In the rows, 128 means zero.
Each path below is one point turned by a fixed rotation once a step. After each direction that follows a path, write how fast that rotation turns it, in degrees a step (0 if it stays still).
Each turn is a multiple of 5 degrees from 10 to 175, or 0.
Each row of a path follows its step; steps can be skipped.
Path 1:
step 0: [124 129 131 126 131 129 128 126 119 137 125 130 126 132 124 122 136 136
 125 117 132 134 131 134 120 119 122 134 115 126 133 119 121 130 135 136]
step 1: [126 128 139 132 117 129 133 138 136 120 131 125 125 123 131 134 140 129
 141 123 126 129 127 131 134 128 128 117 130 121 118 128 129 130 126 127]
step 3: [134 129 136 130 131 120 136 131 118 129 122 132 129 132 127 118 134 121
 129 138 123 116 130 130 140 134 123 119 129 129 125 137 131 133 127 130]
step 4: [126 127 119 127 140 134 126 129 128 135 130 126 134 126 137 137 124 132
 137 129 122 128 123 128 134 121 124 144 126 133 132 127 140 133 128 131]
step 5: [123 127 141 129 127 128 135 134 128 135 140 135 123 132 119 126 135 136
 125 130 119 126 128 124 125 137 136 130 131 132 137 126 121 127 132 135]
step 6: [131 126 119 132 128 133 133 119 135 124 132 124 131 129 129 136 131 124
 129 124 117 137 120 119 126 122 130 122 128 121 126 138 130 117 119 127]
step 8: [132 128 120 130 133 124 127 124 128 125 115 130 135 136 134 113 127 133
 137 132 125 144 134 132 133 134 131 125 129 125 129 129 127 130 124 134]
step 9: [120 134 125 134 132 137 125 136 136 122 126 129 124 126 124 133 129 139
 120 119 136 124 128 132 126 130 121 137 130 120 131 128 133 134 135 132]
step 11: [126 128 128 122 124 129 127 126 127 120 121 125 131 122 129 141 120 130
 118 130 127 122 129 131 125 129 121 118 142 131 121 134 139 121 124 125]
step 14: [130 130 121 134 127 131 127 134 134 136 140 135 122 121 127 130 123 132
 126 117 122 124 123 130 122 125 138 133 128 126 119 116 122 123 132 129]
Directions:
[129 124 128 132 129 131 131 128 127 129 128 130 128 125 128 127 126 129
 129 127 129 130 129 131 129 128 126 130 129 129 130 128 126 131 129 130]	80
[125 129 130 128 124 125 131 127 127 130 128 129 127 129 128 129 129 124
 130 125 127 127 128 129 130 124 128 129 126 130 128 127 129 130 127 129]	20
[130 132 126 130 128 128 125 130 129 124 130 129 129 128 129 132 127 127
 127 128 126 128 127 132 130 125 128 129 129 129 129 128 127 129 127 127]	145
Path 2:
step 0: [129 123 121 132 120 129 125 132 138 129 131 124 125 142 136 130 130 125
 128 125 123 114 118 131 129 123 123 133 134 132 119 123 128 124 131 130]
step 1: [134 125 131 121 140 125 132 125 132 126 134 122 129 124 134 120 125 123
 126 126 131 127 125 129 119 120 125 132 122 128 136 130 129 145 122 126]
step 5: [131 134 126 134 130 125 119 129 131 124 141 131 131 124 119 135 126 127
 118 128 124 130 129 129 126 129 128 116 138 130 124 116 122 122 128 133]
step 6: [125 126 122 137 133 132 124 113 119 130 117 130 122 124 129 134 132 126
 124 131 131 121 123 133 124 130 122 125 118 129 130 124 134 132 123 124]
step 7: [127 117 129 118 120 124 132 119 128 135 131 118 133 123 130 133 133 136
 134 125 130 135 131 128 132 125 127 136 121 125 119 127 120 124 126 133]
step 9: [126 120 138 132 126 118 129 136 124 128 122 123 122 123 135 127 128 119
 126 125 130 132 126 130 127 127 132 127 133 120 140 131 140 134 136 124]
step 10: [133 135 132 124 121 122 130 135 130 122 126 130 142 127 131 128 125 124
 137 133 131 120 124 132 142 125 121 125 134 134 126 131 126 121 122 132]
step 11: [126 132 124 134 140 138 132 134 134 134 131 133 126 139 134 130 126 127
 116 119 133 127 128 122 128 127 126 129 123 130 130 136 124 128 116 129]
step 13: [127 132 130 134 133 124 113 126 127 132 136 129 129 128 123 125 134 138
 133 139 122 122 128 137 126 131 135 131 128 138 125 133 128 126 132 136]
step 18: [132 120 115 118 125 128 127 141 123 130 134 136 133 131 126 129 137 136
 128 136 131 130 122 129 133 125 126 126 132 123 132 130 131 120 123 127]
Directions:
[127 128 131 130 127 130 130 128 128 126 130 129 126 127 130 125 128 124
 127 129 130 128 127 130 130 128 130 125 132 129 125 127 130 126 128 128]	70
[126 128 127 129 126 127 130 127 127 128 131 128 130 128 126 130 127 127
 131 127 128 126 131 129 131 125 130 130 130 126 131 125 124 127 130 127]	140
[132 125 129 129 127 128 130 125 127 129 126 128 123 131 127 126 127 129
 128 125 128 126 128 129 128 130 127 127 129 126 132 126 129 128 126 128]	130
[130 127 130 130 128 127 130 130 132 130 127 128 125 124 127 128 127 130
 129 130 131 124 127 128 129 128 127 130 126 130 126 129 125 127 129 127]	110
[128 132 127 130 131 129 130 128 127 127 127 127 129 129 127 128 130 130
 126 131 131 128 129 127 129 132 130 127 131 129 130 130 125 127 127 129]	45
[126 124 124 127 128 127 129 125 129 129 130 128 128 127 130 126 130 130
 130 129 129 128 127 131 125 130 131 129 129 130 127 127 127 132 128 129]	60
[126 131 125 131 126 127 128 127 128 127 130 128 125 129 130 127 129 125
 126 127 129 128 127 127 129 129 128 128 123 127 129 129 128 131 130 126]	135
